(in the rows, 128 means zero)
The rows of Y fall into a few groups, and each row is roughly a mix of its group's hidden directions; one row fits no group.
Y:
[[120  93 104 143 117 161 109  98 158 134 107 157 109  98]
 [105 132 112 171 132  79 108 105 135 116 160 157 127 130]
 [114 150 167 144 120  84 164 137 134 150 143 108 134  94]
 [125 116 109 137 149 133 113 161 185 156 143  93 126 143]
 [110 153 177 118 147  93 152 136 118 157 120  99 107 116]
 [110 167 154 151 131  94 168 105 143 130 106 150 120 150]
 [126 108 125 130 128 143  66 135 157 128 118 147 123 176]
 [153 118 105 159  80 158 145 118 158 118 148 138 153 116]
 [117 153 140 136 139 136 148 109  95 152 124 185 152 101]
 [130 166 171 109 151  88 151 149 105 148 133 119 121 145]
 [142 172 170 124 115 101 166 142 103 151 137 121 142 140]
 [132 146 143 129  95 126 139  94  87  97 103 167 124 109]
 [122  93 134 102 167 112 178 153 117 101 133 135 115 137]
 [111 121 117 146 147 125 110 153 172 157 165  90 125 148]
 [100 134 143 161 108  78 130 109 138 138 163 164 129 128]
 [132  96 119 116  97 108 105 141 155 110 124  79  98 147]
 [127 155 163 144 128  79 173 128 141 147 142 123 129 101]
 [126 129 151 116 100 123 137 103  89 109  98 174 122  96]
 [169 131  76 139 136 144 130 128 164  95 131 104 127 113]
 [166 136  85 153 139 126 139 130 163 100 139  91 130 111]
 [115 102  85 145 128 162 110 105 163 136 112 147 118  95]
 [127 103 113 101 116  98  94 145 134 111 129  80  97 148]
 [114 155 124 171 140 119 153 122 175 123 169 115 144 131]
 [108  79 128 102 175 117 116 166 118 118 131 150 125 122]
 [135 105  94 118 133 126 122 129 148 109 126  77  84 156]
 [165 144  74 145 154 141 145 123 153 100 133 110 126 108]
 [142 107 119 162  68 149 140 112 155 126 134 144 148 110]
 [124  88  72 141 130 164  96 124 154 123 133 129 120 126]
 [118 121 113 144 151 126 110 161 177 150 163  92 132 135]
 [111 152 155 113 155 108 163 129 135  86 121 104 111 163]
 [162 147  71 145 143 142 139 119 160 100 131 112 130 108]
 [138 121 143  86 135 172 105 158 105 122  92 101 132 131]
 [132 151 137 124 115 118 138  99  76  90 105 161 126 106]
 [ 96 159 146 161 143  91 142 119 148 125 172 111 140 125]
 [118 116  65 148 112 154 111 107 163 144 134 136 133 112]
 [133 125 110 150 140 140 118 152 185 149 162  94 133 146]
 [156 135 100 148 122 135 172 120 170 126 170 136 113 137]
 [138 140  96 163 138 149 160 115 177 124 166 131 135 133]
 [129 123  69 137 107 129 142  84 154 109 140 110 130 109]
 [133 166 174 109 141  89 165 133 105 137 127 122 119 145]
 [141 143  95 133 107 126 133  79 135  83 132  88 127 137]
 [104 129 164  96 139 113 106 139  84 128  86 114 114 137]
 [107 119 186 115 111 103 127 139  93 159 132 153 136 134]
 [148 116 111 166  77 140 147 114 170 133 141 139 151 131]
 [113 144 149  89 181 110 125 130 101 139 118 130  91 141]
 [126 115  94 122 124 115  94 133 156 104 136  72 111 152]
 [159 140  74 144 130 129 147 115 160  98 127 110 111 100]
 [115 120 100 126 117 117 104  89 154  83 143  90 111 138]
 [115 141 132 163 116  85 128 101 145 123 161 176 124 128]
 [158 137 106 164 117 150 156 120 173 126 161 142 150 119]
 [108 134 170 101 120 115  97 136  90 131  84 111 126 144]
 [110 153 173 125 105  99 167 131 109 156 116  98 132 122]
 [127 169 113 156  94 146  92 103 153 163 125 121 131 133]
 [ 85 125 190 119 123 105 119 133 100 151 133 134 131 147]
 [116 150 110 172 108  90 155  94 136 126 162 145 129 132]
 [140 100  91 120 140 115 110 140 142 106 126  71  98 139]
 [142  91  77 130 121 135 102 103 134 100 152  96 114 130]
 [106 123 147  98 143 125  84 126  75 124  92 120 130 126]
 [149 121 161  95 141 164 117 156 119 134  95  86 131 135]
 [ 93 116 172 105 129 107  93 128  87 125 105 111 121 130]
 [103 153 134 162 146  93 143 114 148 126 170  91 128 139]
 [155 112 107 166  79 146 144 115 154 116 138 132 161 118]
 [111 150 145  98 182 108 114 129  90 122 120 123 100 145]
 [122 111 115 118 124 110  93 138 148 101 126  66 108 151]
 [107 125 144  98 148 128  93 123  77 130  88 110 119 143]
 [ 94 118 170 107 119 101  91 137  91 134  97 120 129 125]
 [120 104 105 136 163 131 120 157 166 155 162  89 127 126]
 [180 136  79 142 135 148 148 113 149 102 131 109 120 116]
 [100 156 139 159 134 100 115 107 152 103 163  93 145 119]
 [134 123 112 131 158 132 128 152 178 158 159  99 126 161]
 [111 158 129 152 159 100 150 127 154 117 179 103 128 138]
 [112 146 167 150 106  86 164 129 135 154 135 107 132 100]
 [126 119 101 131 161 137 112 160 175 151 146  90 123 143]
 [ 99 147 150 155 144  87 133 118 139 120 176  96 134 131]
 [142 118 117 167  70 146 140 123 151 120 146 127 164 116]
 [142 123  86 119 118 118 110 121 149 105 119  75  94 150]
 [130 110  69 143 114 151 116  94 149  97 128 114 138 107]
 [116 134 192 115 143 116 139 157 115 152 112 161 119 139]
 [128 149 152 127 141 142 147 113  89 147 135 185 150 107]
 [111  97 170  93 114 121 104 142  90 150 120 134 116 156]
 [110 155 112 166 142 107 154 104 161 121 172 109 125 127]
 [127 159 185 108 136  91 141 145  99 118 130 118 134 150]
 [141 184 133 149 106 142 110  85 137 134 100 111 119 140]
 [125 103 109 117 127 111 109 136 148 102 125  69  91 147]
 [123  91  99 147 112 176  93 112 153 119 111 149 125 124]
 [122 161 180 108 148  88 151 150 107 126 130 117 129 142]
 [132  83 116 114 148 127 192 147 123 115 136 147 126 111]
 [157 124  78 148 132 144 152 137 176 119 155 138 134 114]
 [138 183 137 157 100 155 101 108 133 138 103 120 141 148]
 [108 143 104 167 115  99 123 105 135 112 175 163 131 123]
 [122 111 112 122 129 139  69 123 123 110 103 154 126 175]
 [148 112 145 117 137 161 106 157 128 125  88  75 137 123]
 [124 117  70 127 131 121 108  90 145  98 143  96 120 115]
 [109 150 139 118 143 112 161 126 145  80 132  95 115 168]
 [ 98 116 191 112 113 127 121 132  98 151 132 156 135 144]
 [104 127 142 124 130 122 164 132 161  83 143  97 106 162]
 [114 108 111 120 109  98 113 136 162 109 136  81  90 147]
 [129 146 166 131 141 128 158 124  86 155 128 174 147 111]
 [114  97 134 104 175 121 167 159 119 119 116 162 127 117]
 [149 121 100 138 114 140  74 132 103 163 136 138 158 107]
 [126 136 185 121 150 132 126 166 102 142  99 159 138 127]
 [115 113 115 145 148 125 112 153 178 158 167 100 127 143]
 [114 148 151  90 186 113 113 146  97 124 127 120 108 129]
 [118 140 149 116 158 121 143 152 131  90 134  92 110 177]
 [104  76 139 115 141 120 149 167 137  96 148 133 140 102]
 [122 119 109 137 140 138 120 152 183 161 161 102 124 155]
 [111 147 159 116 140 108 180 138 140  90 132 106 118 155]
 [130 117  95 143 114 143  95 129 141  90 155  76 141 130]
 [125 139 171 114 146 111 152 154 112 173 118 165 116 142]
 [ 98 110 113 120 127 108 103 141 158 110 120  75  98 151]
 [128 167 125 155  99 148  72 112 138 130 119 106 149 120]
 [152 134  77 146 146 148 125 125 167  93 130  99 132 114]
 [152 115  99 136 104 135 102 125 103 173 136 155 156  98]
 [128 134 145 115 102 121 131 114  76  96  99 161 142  99]
 [146 139 173 144 106 116 182 123 135 152 131  96 141 118]
 [141 102 132  90 107 149 100 133  89 138  85 152 123 128]
 [143 118 125  91 146 176 107 157 107 115 101  96 136 130]
 [129 109 105 138 105 137  99 111 135 175 126 167 134  89]
 [129 121 135  96 141 177  97 155 104 119 102  91 123 126]
 [147 103 114 157  71 150 137 122 161 128 131 138 158 120]
 [160 112  96 140 113 150  91 121 101 162 124 149 149 101]
 [123 169 142 147  92 132  86  95 149 126 126  99 121 144]
 [130 112  86 131 129 136  82 106 134  84 137  91 131 127]
 [137 109 101 161  73 151 130 125 164 126 141 138 153 116]
 [161 140  73 150 146 132 148 123 161 105 136 101 119 116]
 [142 101 133  89 105 148 100 147  98 142  85 153 129 133]
 [129 135 151 151 109  90 179 128 142 151 142 114 145  94]
 [114 128 125 144 151 106 116 155 183 162 153 102 122 144]
 [136 100 115 140 104 148  92 129 118 155 123 164 155  86]
 [123 148 163 139 132  93 158 153 136 145 143  92 144  90]
 [130 140 142 125 142 155 146 121  95 149 123 191 151 108]
 [138 159 163 121 101  90 159 141 105 135 156 112 157 127]
 [153 144  74 151 144 144 140 125 170 103 124 103 128 117]
 [ 78 133 151 115 161 112 102 129  85 140  99 119 129 130]
 [120 113 118 139 150 124 129 150 180 167 163  99 121 142]
 [123 120 147 102 137 163 103 161 110 130  97  78 127 114]
 [131 120 116 143 151 137 121 148 178 157 159  90 125 158]]

One row of each group comes first, with its name. Which group is each row after those in?
[136 113 121 145  83 140  94 116 125 162 132 158 153  92]
F
[148 119 125  90 154 166 121 161 121 123  91  96 126 107]
W
[141  98 131  88 106 148 110 136  95 139  82 148 109 136]
A

[122 106  87 126 110 137 104 123 169 102 108  91 102 134]
A
[115 107 110 129 121  86 108 131 146 106 134  71  98 125]
A
[147 112 130 140  90 141 107 115 113 167 120 167 147  90]
F
[132 133 145 126  91 121 145  94  84 104 105 168 135 113]
W
[148 176 106 152  97 143 115  87 138 153 122 110 123 140]
F
[126 130 137 100 133 164 113 155  83 108 111  86 144 113]
W
[111 149 132 166 135 107 155 107 165 111 174 107 125 122]
A
[163  95 138  98 106 149 111 148  98 133  91 151 133 114]
A
[133 158 169 147 109  92 179 115 124 142 144 120 138 120]
W
[140  93 139 114 144 120 182 175 109 127 153 130 132 128]
F
[125 133 149 120  96 132 132 101  79 101 102 163 128 102]
W
